[[-36.2   8.6 -65.1  59.5   5.7   4.0   3.8 -14.6]
 [-23.4 -70.7 -38.5 -62.9  31.7  13.0 -22.3   5.2]
 [-32.2  21.4 -60.8  71.2  12.4   6.4   4.4 -10.8]
 [-16.6  36.9 -31.2  71.7 -10.0  -2.5  12.2 -13.0]
 [ -8.4 -68.3 -11.4 -79.6  23.9   9.3 -20.6   9.0]
 [-43.6   3.2 -83.6  54.4  55.6  18.9  -9.8   1.2]] -36.2

[[-26.3   7.8  24.7  26.7  -0.4 -41.0 -18.9]
 [ -8.0  -2.8  -6.6 -29.4 -31.6  -7.9  10.4]
 [-34.3   6.2 -55.5 -27.0  67.2 -24.7 -60.3]
 [ 12.9  39.3 -33.0   7.1  67.8  48.0 -16.0]
 [-25.4  10.9   5.3  24.0  44.9 -36.9 -42.7]
 [-17.3  19.2 -48.2 -20.1  75.1 -11.7 -49.1]
 [ 37.4 -22.6  34.8 -10.2 -69.1  27.7  48.1]
 [-39.4  22.6 -27.5  37.3  56.7  -2.8 -32.4]
 [-36.3  17.0 -32.9  15.0  81.8 -28.0 -48.7]
 [ 24.0  36.9 -19.3  32.9  19.0  40.8  17.9]
 [ 10.7 -15.3 -47.1 -61.9  -3.2  18.3 -28.9]] -26.3

[[-29.6  38.5  78.5   5.1 -31.6  42.7  16.0 -14.7 -20.2  -3.1  -1.5  20.0
   11.8]
 [-37.9  30.0  18.2  34.3  28.1 -16.2   4.6  58.1  -8.5  53.1  -4.0  57.4
  -12.6]
 [ 11.8  17.1  15.6  30.7  -9.4 -25.1  56.7 -46.6  -6.3   5.6  11.3  -8.5
   70.2]
 [  6.6 -16.6  26.1  22.9  23.6 -18.2   1.2  38.4   1.3  -5.5  44.9 -25.4
   -9.0]
 [ -5.8  15.8   4.0 -36.8 -37.8  11.3 -39.5 -46.8   9.0  20.0  23.6   7.1
   15.6]
 [ 18.8  16.5 -26.8  29.1 -20.0  49.4 -48.0   9.1  12.1 -35.2   0.9 -20.3
   34.5]
 [-26.1 -21.2  -0.3 -21.4  49.1  -1.2   4.5  49.6   8.8 -19.8 -33.7 -12.7
   -3.8]
 [  4.2  -2.0 -48.6  -6.0 -18.6 -56.9  23.7   9.1 -49.1  36.1 -51.8 -31.6
   25.3]
 [  1.5 -29.9  60.9  -8.4 -22.7 -21.0  40.6 -15.3  -9.3 -12.9  48.8  -5.9
  -14.9]] -29.6

[[ 15.8   1.2  15.7   4.2  -7.2   3.6  -2.5   2.2   6.5 -77.5 -10.0 -10.0
   16.0  15.1   0.7  10.9]
 [ -2.4  27.5  -6.2  37.9  38.5  36.3  41.7  35.3  37.2 -32.6  26.3  30.6
   22.9   3.5  30.1  -5.6]
 [-55.8  32.3 -56.8  43.1  55.5  44.2  55.8  40.1  42.1 -14.5  44.0  48.4
  -27.2 -44.7  37.8 -58.9]
 [ 68.7  28.9  63.1  38.2  32.7  37.2  38.3  36.2  41.5  11.4  19.9  23.2
   73.2  65.6  33.6  66.7]
 [ 34.7  34.7  32.2  43.6  39.8  42.0  46.4  43.9  46.5 -11.7  25.7  30.0
   51.3  40.3  40.9  33.1]
 [  4.5 -24.8   6.9 -37.6 -40.8 -37.2 -41.4 -35.5 -40.8  31.4 -26.4 -33.1
  -22.6  -2.4 -31.5   7.7]
 [-57.2 -16.9 -57.2 -20.3 -11.4 -23.2 -13.7 -22.6 -27.8 -54.2  -5.3  -8.6
  -50.2 -56.2 -18.8 -56.9]
 [-75.7  -3.3 -75.3 -10.5  -6.5  -9.4 -13.7 -11.7 -22.1  55.2   4.6   3.0
  -76.8 -69.5  -6.3 -74.8]
 [-70.7 -17.9 -67.8 -24.9 -28.0 -24.4 -31.4 -23.2 -33.6 -37.5 -17.2 -20.6
  -72.9 -64.7 -20.5 -70.3]
 [-59.7  19.1 -59.6  30.5  39.1  29.9  39.6  28.3  27.2 -39.6  27.9  32.2
  -26.7 -46.9  23.6 -59.3]
 [ 73.2  19.4  70.8  27.5  19.0  28.2  22.4  27.6  37.2 -41.9   7.4  12.6
   77.7  69.2  23.3  69.7]] 15.8

[[ 22.1  66.7 -66.8   0.8 -28.4 -25.7 -28.1  57.9   3.9  61.2   2.2  22.1
    2.3]
 [ 41.7 -22.2  33.5   4.9 -43.5 -42.0 -45.5 -22.7   9.3 -26.9   6.4  39.6
    6.5]
 [-27.2 -64.1  63.5  -1.9  22.7  24.3  28.9 -55.0  -3.3 -58.5  -5.9 -23.1
   -4.1]
 [-47.6 -42.9  48.0  -1.2  45.5  47.7  44.4 -28.0  -0.9 -34.5  -2.8 -38.9
   -1.4]
 [ -3.8 -63.4  70.4   5.3  14.0  14.1   8.7 -58.4   1.2 -53.4   4.0  -2.7
    1.2]
 [ 41.6 -39.3  48.2   4.2 -38.8 -40.4 -41.0 -30.7   6.1 -35.1   7.6  36.2
    5.1]
 [-45.6 -36.6  20.8  -5.2  42.0  43.3  45.6 -14.2  -7.1 -36.0 -10.9 -44.8
   -9.3]
 [-43.4  40.7 -40.9  -6.5  46.1  47.3  46.8  33.9  -9.3  33.0  -5.8 -42.5
   -8.5]] 22.1

[[ 38.0 -45.2  -2.2  66.4 -50.2  -2.6]
 [ -5.5  17.2  26.5  20.6  11.4  -9.6]
 [ -4.3  20.2 -16.0 -42.7  41.2  21.0]
 [ 42.6   0.3  53.3  -7.0 -43.4  43.2]
 [-43.7 -33.0 -18.7  50.2  13.4   3.4]
 [-43.1 -21.6 -15.2  47.8  21.9  11.1]
 [  4.0  27.3  -6.4 -47.0  42.3  30.0]
 [ 32.4  -2.8   9.8 -37.3  -7.9 -24.9]
 [-17.5  12.3   8.6  42.9   9.1  -0.4]
 [ 21.2   3.3  -7.4  21.3  -7.1  23.4]
 [  7.9  -1.8 -40.7  14.0   8.7   8.0]
 [ 19.8 -15.4 -17.0  43.5 -29.0  -5.0]] 38.0

[[ -4.4  19.7  22.0   8.8 -60.3 -56.1  65.8 -10.1 -16.1]
 [-22.6  26.5  18.8  27.0 -48.0  -8.9  59.5 -61.4  26.5]
 [-32.1  26.1  10.6  31.3   6.8   2.9 -19.7 -41.1  34.9]
 [-15.1  29.7  26.2  28.9 -22.2  31.6   5.2 -44.6  27.6]
 [ 31.2  -7.9  16.4  12.3 -16.8  57.2  -8.6 -33.1   5.3]
 [ 22.9 -19.5   3.2  10.6 -18.0  23.2  23.7 -32.1   5.6]
 [ 14.0  49.9  21.8 -80.3  46.3  40.8 -29.1  71.8  -6.4]
 [ -6.4  -4.6  -4.7  16.4 -19.3 -44.8  45.2 -28.3  11.1]] -4.4

[[ 24.0  26.4  20.0  17.9  19.9   3.7  32.5  55.3  44.9 -65.2  73.8  -9.9]
 [  0.9   8.9   5.4 -43.1 -16.5  -5.1  39.7 -52.5  -8.8 -32.1   6.8  33.2]
 [  2.2   4.4  16.4 -24.2  -3.0  -4.8   2.0  -6.7   0.1  36.0  30.5  -6.7]
 [  4.5  -3.6 -19.9  17.1   3.6  12.1   3.3 -15.6  22.8   6.4  13.1  16.0]
 [ -1.1   2.5 -15.1   7.0   9.1 -12.1  25.0  -2.6  30.7  -7.1 -26.1 -10.6]
 [ -8.6 -12.7  19.5   7.5  -2.9   1.0  -9.5  13.2 -42.4 -14.9  10.6   8.1]
 [-15.2 -10.9  22.7 -14.6 -19.3  -2.3 -19.3   5.8 -26.8 -23.7   8.4   1.7]
 [ -2.1   4.3   8.4   0.4  -6.9  15.6 -12.8 -16.2  12.4  19.6  28.4  -4.2]
 [ 25.7  28.6 -23.1 -10.7  26.4  -5.6 -11.1   3.5  18.2 -10.9 -30.6   1.3]
 [  4.4  -7.8  10.8   1.2   4.8 -10.8   9.3  13.8 -35.0  11.0  14.5   9.8]
 [ -1.7   2.3 -14.3  18.1 -11.9   9.0  25.4  -3.3  31.3  -7.1 -25.4 -11.0]
 [-15.1 -10.1  22.9  -4.1  -4.8   6.3 -19.8   5.0 -28.2 -23.9   7.8
    1.8]] 24.0
